Which row each row swaps with, under one turn or mirror:
The rows were stretched afterwards, more along some directions than others.
k363: [  9,   6,   0,  -4, -11, -12, -15,  -4,  -4,  -4, -14,  17, -32,  25,   4,
 -12, -19,  20, -23]
k39: [-26,  -3,  19,  27,   7,  20,  10, -24,   3,  33,  36, -14,   8, -27,  -9,
 -24,  51, -28,  20]
k797: [ 12,  -1,  14,  14,   7,   4, -15, -23, -56,   2, -10, -34,  14,  10, -10,
  38,  23,   2, -16]
k572: [-13,  14,   5,   2,  -8,  -7, -24,  15,  26,   3,  22,  -7,  15, -15,  -8,
   4, -14,  27, -13]
k768: [ -3,  -1,  19,  10,   1,  16, -27,   4,  22,  -4,  18,  13,  18, -23,  -7,
  12, -23,  33, -16]
k870: [ 25, -21,  33,  24,  12,  27, -10,  -7,  16,   1,   1,  25,   0, -16,   2,
   9,  -8,  34, -25]
k844: [-15,  -9,   3,   1,  -5,  17,  15,  21, -21,  -4, -32,  26,  -8, -23,  43,
 -31,   2, -23,  43]
k962: [ 13,  11,   5,   9,   4,   2, -32, -17, -51,  -4, -11, -32,   8,   9, -11,
  39,  17,   0, -18]
k929: [  1,   5,   8,   6,   4,   2, -30, -15, -41,  -3,  -2, -42,  11,  13, -13,
  47,  21,  -9, -12]
k712: [ -2,  -6,   9,   2,  -4,  20,  27,  20, -10,   8, -31,  28,  -9, -21,  36,
 -36,  18, -31,  39]
k151: [  2,   6,  18,  -7, -16,  -6, -24,   4,   5, -23, -24,  15, -29,  22,  14,
 -21, -32,   6, -10]
k911: [ 14,   6,   0,   5,   0,  -8, -23,  -7, -29,   5,  -7, -30,   4,  12, -12,
  41,  24,  -7, -11]
k890: [ 12,   8,  12,  -3, -13, -11, -15,  -6,   6,   0, -15,  15, -37,  28,   5,
 -19, -21,   5, -13]
k851: [ -8,   8,   8,   6, -12,   2, -20,  14,  40,  13,  17,   1,  11, -26,   9,
  -1, -12,  23,   2]
k743: [ -6,  -9,  17,   5,  -7,  24,  18,   5, -24,   1, -30,  32,  -4, -26,  46,
 -31,  10, -14,  40]
k57: [-32, -10,  27,  30,  23,  17,  25,   3, -11,  -6,  17,  12, -23, -13,  13,
 -37,  54, -52,  18]
k757: [-11, -10,  40,  21,  11,   9,  -1,   4, -40, -13,   2, -25,  21,   5, -19,
  46,  30,   5, -29]
k374: [-13, -19,  28,  37,  29,  23,  13, -18, -10,   3,  17,  13,  -5, -18,   8,
 -15,  43, -29,  -4]
k786: [  2,  -5,  19,   9,   0,  10, -23,   7,  31,   3,  13,  12,  12, -22,  -6,
   8, -24,  34, -13]
k617: [ -9, -15,  49,   4,  -8,  22,  35,  10, -30, -19, -38,  22, -17,  11,  16,
 -26,  -5, -22,  26]
k116: [ 11,  -4,  23,  13,  -7,   4,  21,   0, -31,  -3, -22,  -1, -17,  31,  16,
  25,  25,  16, -26]
k59: [  9,   6,  -4,   8,  -3, -10, -35,  -5, -35,   1, -12, -35,   7,   7,  -3,
  41,   9,   7, -14]
k702: [  8,   6,  14, -10, -20,  -7, -25,  10,  -6, -27, -28,  19, -29,  20,  14,
 -27, -37,   7,  -7]
k853: [ 13, -17,  29,  18,   1,  21, -18,  -7,  11,  -1,   4,  25,  17, -25,  -8,
  10, -22,  45, -22]
k109: [-29,   3,  21,  31,  17,  10, -10, -21,   5,  23,  54, -34,  13, -18, -37,
  -4,  49, -26,   0]
k733: [-19,  -1,  16,  -7,   4,   1, -16,  12,  -7, -43, -18,  20, -15,   1,   6,
 -28, -33, -20,   8]
k408: [  7, -16,  45,  10,  -2,  23,  12,  -8, -60, -18, -34,   1,  -2,  17,  -1,
  12,  -3, -15,   6]
k600: [-52,   0,  22,  11,  15,  11,  42,   9,   1,   4,   8,  11, -30,  -8,  21,
 -58,  54, -74,  34]
k120: [-26,   2,  27,  28,  16,   8,  -3, -15,   7,  26,  45, -36,   6, -13, -38,
  -3,  45, -31,   3]
k520: [  3,  -1,  14,   6,   6,  11, -24,  -7,  28,   4,  20,  13,  20, -25, -14,
  14, -23,  34, -17]
k73: [  5,  -6,  33,  19,   9,   1,  26,   1, -20,   3, -14,  -8,  -5,  24,   0,
  25,  35,  13, -29]
k28: [-18, -11,  18,  11,   0,  28,  26,  -1, -34,   1, -14,  20,  -6, -28,  36,
 -37,  26, -36,  46]
k954: [ -7,   1,   9,  -9,  -1,   2, -24,  14, -17, -41, -27,   4, -16,  18,   4,
  -9, -28, -14,   0]
k546: [  3, -22,  27,  27,  30,  30,  18, -20, -26,   5,   7,  14,   7, -20,   2,
   8,  31,  -6, -21]
k356: [ 24,   1,  13,  -1, -15, -10,  -4,  -5,  14,   8, -17,  13, -45,  42,  18,
  -8,  -2,  21, -20]
k312: [ 19, -18,  27,  19,   2,  11, -21, -10,   6,  -1,  -3,  33,   9, -22,   1,
   9, -33,  47, -28]
k540: [  1,   6,  10, -10, -13,  -9, -20,  11,   8, -19, -22,  12, -33,  24,   9,
 -24, -27,   0,  -5]
k913: [ 11, -10,  19,   7,  -9,  -5,  14, -14, -33,   5, -16,   5, -26,  30,  23,
   9,  27,   7, -22]
k766: [ 24, -12,  12,   6, -16,  -8,   3, -18, -37,   0, -26,  13, -27,  36,  26,
  11,   2,  25, -21]
k23: [-15, -10,  20,   5,  -8,  28,  21,  15, -18,   1, -27,  22,  -5, -27,  45,
 -38,  14, -29,  44]
k403: [-18, -18,  45,   5,  -5,  20,  37,  14, -24, -11, -28,  17, -17,   8,  10,
 -35,   8, -30,  33]
k680: [ 15, -20,  19,  33,  23,  30,   4, -26, -16,   9,   9,  17,   9, -28,   3,
   7,  13,  14, -23]

k733 pairs with k572
k870 pairs with k356
k680 pairs with k766
k546 pairs with k913
k786 pairs with k540

